Here are some points, each followed by its number:
(66, 88, 18, 10, 19, -5, -44, 48, -8, 50, 74, -11, -127, -22, 15, -29, -6, -30) 0
(-5, 18, -2, -20, 19, -14, -2, -3, 3, -7, -2, -28, -31, -5, 32, 10, 41, 2) 1
(-15, -112, 6, -14, -13, 36, 21, -55, -11, 4, -15, -20, 37, -8, -10, 10, -4, 2) 2
(-47, -65, 20, -3, -4, 22, 14, 2, -2, 4, 0, 9, 75, -20, -19, 27, -18, 14) 3
(-23, 4, -6, -17, -24, 5, 10, -46, 26, -9, -38, -12, 127, 7, -24, 39, 15, -13) 4
(-22, -26, 18, -7, 13, 0, -10, -70, -3, -30, -17, -14, 72, -17, -28, 44, 39, 2) 5
(-31, -58, 17, 2, -28, 14, 30, -10, 4, -21, -20, 0, 57, 9, -10, -20, -24, 1) 6
(0, 127, 4, -4, 64, 6, -46, -3, -18, -20, -5, -12, -116, 5, 8, 2, 36, -13) 7
(38, 5, -6, -21, -18, 10, 24, 5, 24, -4, 6, -17, 78, -16, -68, -29, 0, 1) 8
(-118, 0, -18, 63, -37, -61, -42, 107, -24, 49, -97, 127, -40, 34, 88, 68, -53, 47) 9
(-37, -33, 24, 12, -14, 4, 1, -19, 3, 7, -14, 12, 28, -7, 22, -29, -21, -3) 10
(-42, -78, 18, 4, -20, 2, 9, -31, 5, 14, 0, 0, 113, -12, 0, -7, -11, 16) 11
(9, -80, 21, -10, 4, 17, 4, 9, 8, 33, -27, 0, 80, -22, -45, 25, -9, 15) 12
(-23, 7, -3, -14, 8, -6, -4, -28, 3, -3, -2, -26, 57, 0, 25, 41, 55, 12) 13
(0, 48, -37, 26, 38, 3, -33, 32, 0, 41, 74, -33, -120, 4, 63, -44, 19, -33) 14
(-9, 12, 14, -4, 2, 12, 9, 13, 12, 29, 33, 23, -2, -4, -33, 35, -6, 15) 15
(-39, -127, -127, 29, 44, -48, -20, 127, 125, -17, -78, -3, 0, 16, 26, 21, -5, 30) 16
(66, 127, 4, 30, 37, -51, -49, 18, 1, 22, 66, -6, -127, 18, 73, -97, 32, -59) 17
(4, 21, -4, 5, -3, 28, -18, -66, 5, 18, 3, -7, -63, -1, 6, -51, -2, 0) 18
(25, -1, -3, 0, 8, -1, 16, -9, -7, 24, 18, -18, -34, -11, 3, -18, 7, 15) 19
(-25, -70, 0, 3, -20, 4, 25, -34, 5, 4, 3, 1, 77, 3, -3, -11, -9, 6) 20
(69, 85, 24, 17, 30, -6, -30, 75, -9, 22, 54, 19, -71, 0, -4, -62, 2, -30) 21
(19, -36, 7, -30, 5, 4, -7, 13, -14, 0, -5, -24, 8, -18, -4, -17, -8, 20) 22
(-32, 35, 23, 19, -23, -12, -3, -21, 17, 0, 3, 27, 61, -6, 3, -73, -25, -5) 23
(46, 87, -6, 10, 18, 25, -22, 54, 21, 10, 23, -8, -60, 17, -62, 8, 7, 6) 24
(6, 37, 6, 6, -15, 19, 5, 24, 14, -9, -51, 7, 36, 16, -37, -10, -17, -14) 25
(44, 0, 5, -16, -2, 10, -9, 11, 18, 38, -1, -16, -8, -17, -14, 4, -9, 9) 26
(0, -45, 11, -28, 33, -1, 0, -40, 6, -31, -3, -29, 54, -24, 1, 19, 0, 24) 27
(91, -111, -80, 29, -1, 44, 54, -46, -30, -44, 61, 30, 17, 116, -41, -6, 78, -5) 28
(52, 127, 21, 65, 56, -8, -49, 17, 5, -15, 59, 43, -94, -5, 17, -33, 23, 0) 29
(-6, 41, 5, -2, 0, -2, 5, -7, 16, 16, 69, 0, -54, 7, 2, 6, 16, 10) 30
(-14, -60, 1, -8, -10, 5, 13, -13, 9, 19, -28, -10, 108, -12, -25, 30, -2, 4) 31
(31, 60, 32, 5, 79, 0, -28, 14, -42, -43, 13, 0, -108, -28, 0, -31, 4, 7) 32
(-32, -59, 6, -6, -40, 12, 26, -72, 18, -5, -49, 9, 116, 0, -49, 44, -10, 6) 33
(-12, 13, 22, 12, -11, -3, -4, -3, 14, 26, -33, 23, 63, -20, -23, -8, -18, -17) 34
(3, 49, 14, 19, -12, 3, -2, -3, 6, 3, 27, 18, -32, 12, 7, -58, -9, -1) 35
(-20, -77, -24, -69, 0, -31, -4, 12, -36, -27, -29, -44, 92, -9, 7, -47, 20, 34) 36
(-35, -94, -5, -2, -32, 14, 8, -64, 25, 20, -26, -16, 127, -3, -63, 24, -9, 28) 37
(3, 32, 0, 18, 44, 8, -23, 7, -3, -22, 26, -12, 39, -53, -8, 17, -4, 0) 38
(7, -121, 3, -24, -35, 23, 18, -27, 20, 27, -5, -21, 95, -17, -63, 36, -11, 3) 39
(19, -63, -9, -21, -8, 18, 15, -57, -15, -8, -13, 24, 42, 39, -15, -28, 33, 16) 40
Which three points above are nearest to each new point by angle? Their numbers follow each, nearest first.
(25, -43, -36, 8, 0, -13, -4, 2, 51, 28, -2, -26, -5, -6, -4, 26, -4, -41) 16 26 39
(17, 25, -11, 103, -36, 65, 99, 127, 7, 84, -32, 57, -127, 127, 30, 49, -26, 127) 9 24 15
(-4, -108, 12, -28, -29, 31, 17, -23, 31, -29, -61, -17, 36, -27, -9, 36, -33, -8) 2 39 6
(33, 104, -9, -13, 26, -14, -30, 20, -10, -21, 0, -13, -96, -8, 32, -93, 10, -20) 17 7 21
(27, -41, 7, -9, 3, 20, -6, -44, 10, 14, -9, -8, 8, -6, 5, 2, -8, -17) 2 39 40
(23, -47, -32, 26, 7, 36, 34, -45, -6, 4, 77, -35, 0, 17, 0, 5, -7, -41) 28 2 19
(-12, -8, 0, -52, 21, -46, 3, 21, -46, -29, -15, -35, 2, -23, 48, -42, 8, 11) 36 22 1
(-31, 13, -2, -17, -5, 26, -6, -38, 2, -1, -4, 2, 8, 1, -17, 49, -4, 2) 5 33 4
(-25, -126, -45, 6, -11, 18, 19, -17, 37, 7, -18, -37, 126, -8, 26, -23, 0, -20) 20 11 31
(-11, -35, -6, 1, -28, 28, 12, -40, 26, -16, -28, -19, 44, 6, -63, 45, 1, -10) 33 37 39
(-7, -23, -5, -11, -31, -44, 22, -101, -8, -7, 29, 7, 43, -20, 88, -82, -49, 16) 10 23 20
(-9, -6, 2, -4, -1, -9, 0, -13, 2, 28, -2, -12, 6, -2, 21, 16, 13, -9) 13 1 31
(-127, 4, -34, 20, -47, -67, -25, 101, -43, -15, -127, 122, -72, 48, 110, 22, -19, 43) 9 16 10
(38, 18, -21, -21, 11, -49, 49, 19, 0, -8, 17, 4, 59, -19, 36, -7, -26, 10) 8 36 38
(6, 47, -3, -17, 12, -3, -6, 4, 8, 5, -48, -22, 53, 11, -19, 30, 29, -14) 4 25 13
(26, 79, -35, 42, 31, 3, -43, -17, 23, -9, 54, -3, -61, 5, 0, 29, 6, -51) 29 7 17
(-3, 37, 0, -5, -19, -1, -7, -60, 6, 15, 38, -22, 43, 4, -5, -37, -7, 7) 23 8 18
(-57, 108, 109, -11, -34, -25, 40, 40, -100, -36, 4, -57, -13, 2, -20, 2, -19, -73) 7 32 21
(44, 0, 17, 17, 24, -15, -29, 42, 6, 45, 53, 1, -76, -18, 2, -46, -16, -20) 0 21 14
(-10, 7, 7, -5, -26, -3, -1, -22, 27, -7, -10, 2, 116, 11, -62, 43, -8, -7) 4 33 31
(0, -84, -86, 64, 15, 27, 36, 43, -11, -2, 55, 23, 7, 52, 5, 58, 5, 3) 28 16 3
(-15, 4, -6, -21, -4, 0, 7, -9, -6, -20, -50, 0, 50, -12, 19, 7, -18, -1) 4 33 31
(-35, -34, 13, 11, -17, 10, -3, -21, 13, 11, -5, 0, 77, -6, -44, 11, -15, 10) 37 33 31
(0, -106, -105, 77, -38, 36, 46, -90, 28, 17, 69, 12, 87, 106, -51, 73, 52, -39) 28 20 37
(-17, 68, 0, -7, 3, -13, 9, 4, -3, -7, -16, -17, 71, 9, 7, -54, 24, -16) 23 25 4
(-30, 87, 11, 10, -7, -8, 5, 4, 25, 0, 23, 32, 67, 11, -9, -74, -17, 13) 23 35 34
(-45, 76, -45, -29, -86, -74, 32, 0, 60, -46, 13, -49, 75, 15, -4, -16, 0, -9) 4 23 8
(-31, -69, -33, 19, -28, 36, 0, 8, -8, 25, -61, 116, -99, 86, 99, 60, 27, 127) 9 16 28
(-16, 67, 16, 7, 24, 14, -38, 8, -11, 11, 3, 15, -39, -7, -8, 39, -13, 3) 7 29 24
(11, -60, 11, -15, -19, 14, -2, -69, 0, 46, 23, -34, 7, -10, 10, -2, -6, 15) 2 39 20
(58, 26, 1, -15, -16, -35, 1, 1, 3, 14, 51, 1, -65, -19, 7, 51, -33, 0) 0 30 19
(12, -9, 28, 9, 50, 14, -18, -24, -26, -39, -15, -8, -51, -23, 16, -61, 23, -5) 32 18 7
(58, 70, -60, 63, 42, 43, 0, -44, 9, 21, 82, 0, -37, 66, -18, -69, 61, -72) 17 29 14
(13, -4, 0, -10, 21, 16, -13, 62, 0, 14, -24, -14, 24, -7, -18, 21, -11, -8) 12 25 26
